Each path below is one point turned by a fixed rotation once a step. After each direction that follows a path, write how fast that rotation turns it, in degrees each step (0 if it stays still).
Each turn is a multiple of 5 degrees from 10 to 175, or 0.
Each row of a path follows its step; steps can be skipped.
Path 1:
step 2: [ -4  11 -24  -1  -6   1   1 -19   8 -13  -2  12   1 -20   2 -23  -8  17
   9  -1  11 -10 -14  -3  -6  -8  13   4  13   5 -13  15  27  -3   2 -12
   2  14   4   6 -13 -24  19  12   8  -9  -7   4   3  -7   8 -18  -6  26
   2  28   2  -9  -5  19  -3   8  -9   6  -7 -13  10  18   5]
step 6: [  6  12   9  -2   1   6  31   2  23 -15 -17   0  17  -3  -5   3   5  10
   8  -8 -28   1   0  -8  -1   5 -30 -13   8 -28   1   4   9 -17   3   9
   9   2   8  -9   2   1   4   1  10   4   5 -12   3   0   7 -13   6 -10
  11 -13  -3 -22  19  15 -17  20  11  11  -8   4   7  17  -8]
step 12: [ -8   5  -1  -5  -2  23  20  -4  20 -19 -12   7   1   3  -1 -10  17  26
  -1  -4 -10  10   7 -10   7  15  -6 -19  14 -16 -27 -10  -8  -6   4   3
  10  -1 -14  15  -1 -18  -3   4  10  -7   6  -2  23  -5   1   8  14 -22
  20  20 -14 -16  -1  -5 -12  10  -3   4   0   8   5  21   4]
step 16: [-14   0  14 -20  -6  14  14 -13  -5   9  -3   7  -2 -14  -8  12   2 -15
  17  -8 -15  -2 -17   8  -3   5  26 -11  -7 -18  16   5  -4 -14   6  19
   0   7 -12  20  16  -3  24   0  -4   1   9   5   3  22  12 -10   2  -5
   6   6  10 -11 -14  14  21   8   3   8  -7   5  -3   6 -30]
step 19: [  7  20  -2   7  -6  32  16   9   9  -6 -16   0 -15  -2   3  -7  -4   5
   3 -13 -19  -5  -1  18  -9   0   3   8  -9  -6   5  -8   9  11  -6 -19
 -19   3  -6   8   1  12  14   9 -15 -20  -7   8  21  -6  23   8  -7   0
   4   3 -23  16   0   1   7  -5  -1  23 -24 -26  -2   3  -5]
step 22: [ -3   7   9 -21 -10 -10  11  -1 -10 -18  -4 -15  -6  -8  -8   0  14 -11
  12   5 -16  -4  -1   9   5  17  15  -5   3 -24   9 -18 -11 -14  -1  11
  -3  -2  -4  19   8   6   3 -17  -2  -4 -17  20   8  35  -1  -8 -20 -11
   6  23   0 -17   8 -10  13  11 -18   7  -7 -10  -7   0  -3]
step 24: [-16  -7  25  -6   9  10  -7  -7  12 -15 -18  -3  -1 -18   9  -2 -18  24
   5   6   3   4 -10   5  -1  11   6 -12 -16 -29  19   8  -4 -16   3  13
 -14   1  17  15   9  -9  13  -2   6 -13  18 -15  -9  -6  14 -13  -1  -4
  12  20 -14  12  -7  -2 -11  -1  -9   3  -9  -4  19  12 -11]
step 26: [ -3  21   5 -10   8  10 -25  -3 -20  11 -10  -7 -29   7   0   9  13  15
 -16 -10  -2  -1   5   8   0  17  -3 -18   2  -7  -8   9  17 -17   1  26
  28   3  -5  -3  -4   2  28   0 -26   1   8  14   3   3   8  -7  12  14
   2  12  -8  22   2   0   5  -5   4   1  -9  -7  -4  -1   3]
Speeds:
[ 1  1  0 -7  0  1 -2  2 -3  2  2  5 -6  4 -2 -4  1  0  1  1 -4 -2 -1  1
  1  5  3 -4 -2  5 -1 -4  2  1 -2 -3 -4  1 -9  0  2  2 -1  2 -2  2  1  1
  6  2  0 -4  3 -1  4  1  0  0 -1 -5 -1 -2  5  0  3 -3 -3  5  2] -> 100
[-2 -4 -3  3 -5 -2  7 -2  2  3  2 -6 -5  3  2 -5 -4  3  0 -4  1  5  1  2
  1  4 -4  1  0  3  0 -6  4  0  0  2  0  1  1 -4 -7  0  3  0 -5 -2  0  0
 -2  1  0 -3  3  2  1  4  3  1 -1  3  1 -2  3 -5 -3 -4  1 -1 -3] -> 60
[-1 -2  6 -1 -2  2 -1  1 -2  1  0  1  0 -1  0 -1 -1  0 -4  4  1  1 -1  6
 -2 -4  0  7  2  0  3  2  0  1  1 -2  1 -1  0  4  0  0 -1  0 -1 -5 -5  0
  4  0  5 -2 -9  3  3  1  6 -1 -5  1 -2  0  1 -6 -1  1 -3  8 -5] -> 130
[ 5 -1  1  0 -1  2  0 -1 -2 -3  2 -1  7 -1 -1 -4 -3  4 -2 -2 -1  2  1 -5
 -2  1  3  1  2  1 -1  3 -1  0 -2  1 -5  5  1 -5 -2  1  8  3 -2  1  0  0
  6 -1 -8 -2 -2  1 -2 -4  6 -2  2  2 -5  3  1 -1  4  3 -3  1  2] -> 10
[ 2  0 -4  0  4  2  2  7 -2  7  4 -1 -1  3  5 -2  4  4 -2  1  0 -3  1  0
 -2 -6  0 -7  3  1 -6  3  0 -2 -1 -1 -5  0  3  2  1  1  1  6 -1  0  3  5
  2 -2  2  2  0  2 -4  5  1  0 -4  0 -1  0 -5 -1 -2 -1  3 -2 -5] -> 45
Path 2:
step 0: [  4  -9   8   2   2 -11   8  -3  -1 -21  -5  -7 -11 -16   0   1 -13  20
  -3  -2  17  -8  -3  -2  -7  34   6  12  14   9  -6  12  10   2  35 -27
  12   5   8 -12   0   8  18  15  -4  -2  18 -12   5  -2 -12 -13  16  12
   3   9  11  -6  -1   3  21   2   0  11  -8  11 -10  -2   6]
step 1: [ 12  -8  -1  -1  -2   5   4   4  -2 -32  -2  19   2 -15   1 -11   6  -4
   9 -15  -3 -10  14  28  -1   9  13 -33   4   4  13  -8   4   9 -12   8
  18   4  -9 -20   0  13   6  -1   1   4   4  -2   6  19  -9  -2   4  17
  -1   9 -18 -13   8  19 -25  -4  14  -6  -6  -1 -18  -3  -4]
step 3: [-15 -15   9  -4   1  15   3  22   3 -22 -13   6  -4  -6   5   1   3   3
 -26  10   1  -6   3  -2  10   8   4  10   1  -8 -18  10  -3  10  19  -2
  20   3 -15  -7  -3   3 -29  17   0   4 -19   6   5 -10 -17  -6  -7   1
  12  15 -19  -5   4  22 -29  -7  -3  -6  -1  12   1  15  -3]
step 6: [ 30  -6   3 -18   6   3  20  -9 -13 -15   3  -7   4  15   7   5   8  13
  -8  -1  19   2  12  -7  10  16   0   8  -3  -1  -6   5  -2   8   1 -36
  17   6  -4   8   7  -9  15  10  -4  21 -16   3   3   8   9   1  15  -8
  13   4 -20  10  12   0   0  -3  14  15  26  -4   3  -5  11]
step 8: [  9  17  -2 -13 -12   3   6   0  12   0   5 -15  15   1  -7  14  14   0
 -11  -4 -16  -5  20  -5 -12  -7  11  22  15  20  -5   5  -2  15  -6  11
  10   1   4 -14  -2   0   5  21   8 -17 -11  -6   4  17  -2 -12   0  -6
  11 -15  -5 -10   9  -9 -15   8  31  28  18  -9  -2   4   7]
step 9: [  5  -6   8  -2  -1  -9  -2  -2 -35  -7   1   0  -7   7 -10   2  -6  14
 -13  16  -3  -2  14   4  11   1   8   7  -1  19  -8  27   7 -26  21  -2
  10   4  -1 -11 -24   6 -14  -3   0  -1  21   8   3   1  -3   9   4  15
  13 -11  -5  -5 -10   7  -6 -12  11   5  19   7  20  28   4]
step 13: [  5 -22   0 -27   4  -5  17  11   4  -6   9   4  -3  -7  11   6   5  12
   3  -2  -2  -4 -13  -7  -1 -18   9 -16  12   7 -11   0   2   2  -2  -6
   1   5  13  19 -18  19 -11   0   3  -2  -4  10   8   6  14 -11   8  23
  -3  21  -6 -11 -13  13  -6   4   5   8  -5 -18 -32  28  12]
step 16: [ 16  -6  25   0  16  -6  -2   9  12  17  -1  10  -9 -31   8  -4   8   7
 -15  11  -8 -22   1  15   2   2   7  -3  10   3  23   7 -14  13  12 -24
   2  13   2 -21   9  10   0  -2   3  24   3   7   9  16   2  13  15   9
   0  10 -10   3 -11   3   3   3  18 -12   2  -6   2  -9  12]
Speeds:
[ 2 -2  3  0 -3 -2 -1  0  1  6  0  0 -1 -5  2 -2  0  3  5 -4 -5 -1 -2 -4
 -2 -1  3  0  6  1  1 -3 -5  1 -5  5 -9 -2 -3 -4  5  3  5 -1 -2 -3 -3 -2
  0 -1  3  1 -2 -2  3 -2 -1 -1  3 -1 -3 -4  0  0  2  0 -2  5 -3] -> 120
[-4 -4 -1 -3 -3 -3 -2 -2 -3  1 -4  2 -2 -6  2 -3  7 -4 -1 -1 -3 -6  0  3
 -2 -3 -5  0 -1  4 -2 -3  1 -2  3 -2 -1  2  1  2 -2  1 -2  0 -4  0  2 -4
  2 -3 -1 -6  4  0  7 -2 -1  3 -2 -1  5 -1 -2 -5  3  2  3 -3  1] -> 160
[ 3 -4  2  1 -4 -1  0 -4  0  1  0  1 -2  7  5  3  0  1  0 -4  1  3  3  0
  4 -3 -3  5  4  4 -6  2  5  1  4  5  2  1  1  0 -1  1  1  1  1  0 -2 -5
  1  1  4  2 -2 -1 -2 -2 -2  3 -1  1 -8  0  0 -3  4  2  2 -8 -3] -> 20
[-3 -3  2  6  2 -3 -1  1  0  1  1 -4  2  0  4 -2 -1 -6  0 -5 -1  2 -1  1
  2  5 -1  2  0  6 -6 -4  0 -1 -1 -1 -4 -1  5  1  2 -2 -4  1  1 -2  6 -2
 -3 -3  3 -1  1 -2 -2  4  6 -2 -1 -4 -2  1 -1  4 -6 -4  1  3 -1] -> 140
Path 3:
step 1: [ -5  15  -5  22  -5   6  19  -2   1  -8  -2   9   4  -5  16  24  17  -8
  13   7   5 -13  25  10  11  -3   4   3  -2   0 -20   5   6 -12  -3 -33
   6   5  -6 -17  -3 -13   5  -6 -23 -12  -9  11  10  13   9   4   6 -14
  12   3  24  11  16   4  -3  -9 -14  -4   9  -2  14  15  14]
step 3: [ -8   8  -2 -15   4 -15  18   8   0 -30   1  17   1 -21   4   4   0   0
   8  30   9 -16   4  13   3  16   6  -6  11   6   7  -7 -18  25  -2 -14
  -4   2  -7   6  -9  -2   9 -20  24 -15 -14  23 -15  -6   7  11   4  -9
   9   1  10  11  -3  10 -14   2  -4 -18  -3  -4   1  -4  -9]
step 8: [-14  -1  -2 -21 -12   6  -5   4  -3 -34  13  -3  -6 -29  22 -22 -14  -3
   0  13   8  -4  17  25   8  11  -2  -4  10   0  11  -1 -20 -21   9 -13
  -1  -2  -5  -5   0   3  14  13 -14   4  -7  12  -8 -12   4   3   6 -14
  17   2 -13   1   5 -11  10   4  12  -9  -3  -8  -1  21  -7]
step 11: [  7  11   0 -13  11  22 -28  10  -5   4   8  -2 -11 -10  16 -11   2  -5
  -9  31   3  -5  14   6  -3  -2  -1 -12  19 -22   0 -20  11 -14  -1 -17
   9  -7 -24 -19  12  10   1  11  13   8 -21   9  -4   1  20  -7  10  10
  -4   9  -3 -24   4  -2  11  -9   9   1  -4  -1   6   3   5]
step 15: [ -1  16   1  -3 -11 -18 -11   1   9 -17   8   7  -2 -18  24  -3   2  -6
   4   8  -6 -12  21  -1   4  16   7   9   8  -5 -18  16  20  21 -13 -19
  12   3 -22   4  -8  -1 -11  18  13 -11 -20   2  16  28  14   2  -4   6
   7   3   5  10 -13   0  -3  19  -3  -1 -19   6   3  -1  -2]
step 20: [  4  10 -14  -7 -10  -4 -10   1  -1 -11  10  22 -14 -16   7  -1  -3   5
  13  10   7 -15  -6  15  22   7  -9   1   2  -3 -12 -15   3   7 -18  -2
  14 -10  -6  23  -6  16  20   7   0  -6   9   5   3  15   7  11  -7  -8
  10  -6   1 -26   1   8  10  21  12  -5 -11  27   6  32   3]
step 23: [ -3  15 -21  -9   4   8  -2   2   1  -4  -3   1  -4 -14  -2 -24 -25   6
 -15  13   8 -13  -3   9   8  -4  11 -12  14  -6   2  -9  -7   0   1 -12
 -11  10 -17  -3 -10  18   9  -7   5  -8   3  21 -15   7  15  11  -9 -22
 -28   2  10 -12  25  -6  -3  20   4  10   9  10  10  12 -21]
step 24: [ 11   3 -16   3  -5 -25  -4 -17 -13 -24 -16   4  17 -23  -2  15 -13   9
  -9  19   3  -4  10  15  11  -9  -5 -18  -3   7  10  15 -14  -4  -3 -19
   0 -30 -14  19  -6 -16  -1   4 -15 -16 -14  -5   5   1   2   5 -12 -21
   4 -11   0   9  10   3  -5   7  -5  -9   1  -5  -3  11  -4]
Speeds:
[ 4 -1  1 -2  3 -4  2 -2 -5 -2 -7 -2  1  0 -9  2  1  2  3  0  0  1 -5  0
  6 -4 -2  3 -2  1 -3 -1 -4  2  0  0  1 -1 -1  5 -5  2  4 -5  0 -1  3  0
  3  0  7  3 -4 -2  0 -2 -3 -5  0  0  4 -2  2 -1  0  0 -2 -2  2] -> 100
[ -3  -4  -3  -2   2  -8   4  -3   3  -1   0   2   0  -1  -2  -6  -7  -1
   3   3   1  -1  -3   5   2  -1   0  -2   0   0   2   1  -2  -1   2  -2
   3  -2   1   4   1   0   0   1  -2   2   3  -1   2  -5   0  -1   3   4
  -1   1   1   8   0   1  -3   1   2   1  -4   1  -3   2 -10] -> 70
[ 1  0  0  3 -4  4  3  1 -1  3 -1  3  1 -4  0  2  1  2  1 -1 -3 -2 -2  3
  1 -5  1 -3 -1  2  2  3  3 -5 -1  0  2 -4  6 -3 -6 -2 -3  4 -4  0 -2  0
  5 -2  4  0 -4  0 -5  1  0  8 -4  0  1  0 -1  0 -1 -4  2 -6  5] -> 125
[-2 -1  2  1  3  2  4  1 -2 -1  1 -2 -3 -5  1  4  7  3  0 -2  3  1  3  1
  3  4 -2  3  1 -2 -2 -4  0  1 -2  3  4  1  1 -2 -1 -3  1  0  4  3  5 -1
  1  2  3  1  0 -1  2  1 -2  8  1  8 -8  3  1  5  2  3 -4 -2 -1] -> 25
[-3  0 -3  2 -5 -2  3 -3 -3 -2 -2  2 -1  0  3 -2  6 -5  0  0  0 -3 -3  1
  1  2  4 -2 -5  0 -6  0 -3 -4 -2  7 -1 -1 -2  2  0  0  2 -4  2  1 -1  0
 -2  1 -1  1  3  3 -4 -4  7 -2  2  4  1  5 -3  0 -3 -5 -1  0  2] -> 20
[-3  6 -5  2  1 -5  0 -5  1  1 -1 -1  3 -1  7  4  2  2 -2  3 -1 -6 -5  4
 -2 -4 -2  2  3  1 -2 -2  2  5  1  2 -4  3  1  6  0  1  0  1  4 -3  0 -1
 -1  5  0  2  0  1  0  3  0  3  1 -4  0  0  2 -1  1  1  7 -5 -2] -> 125
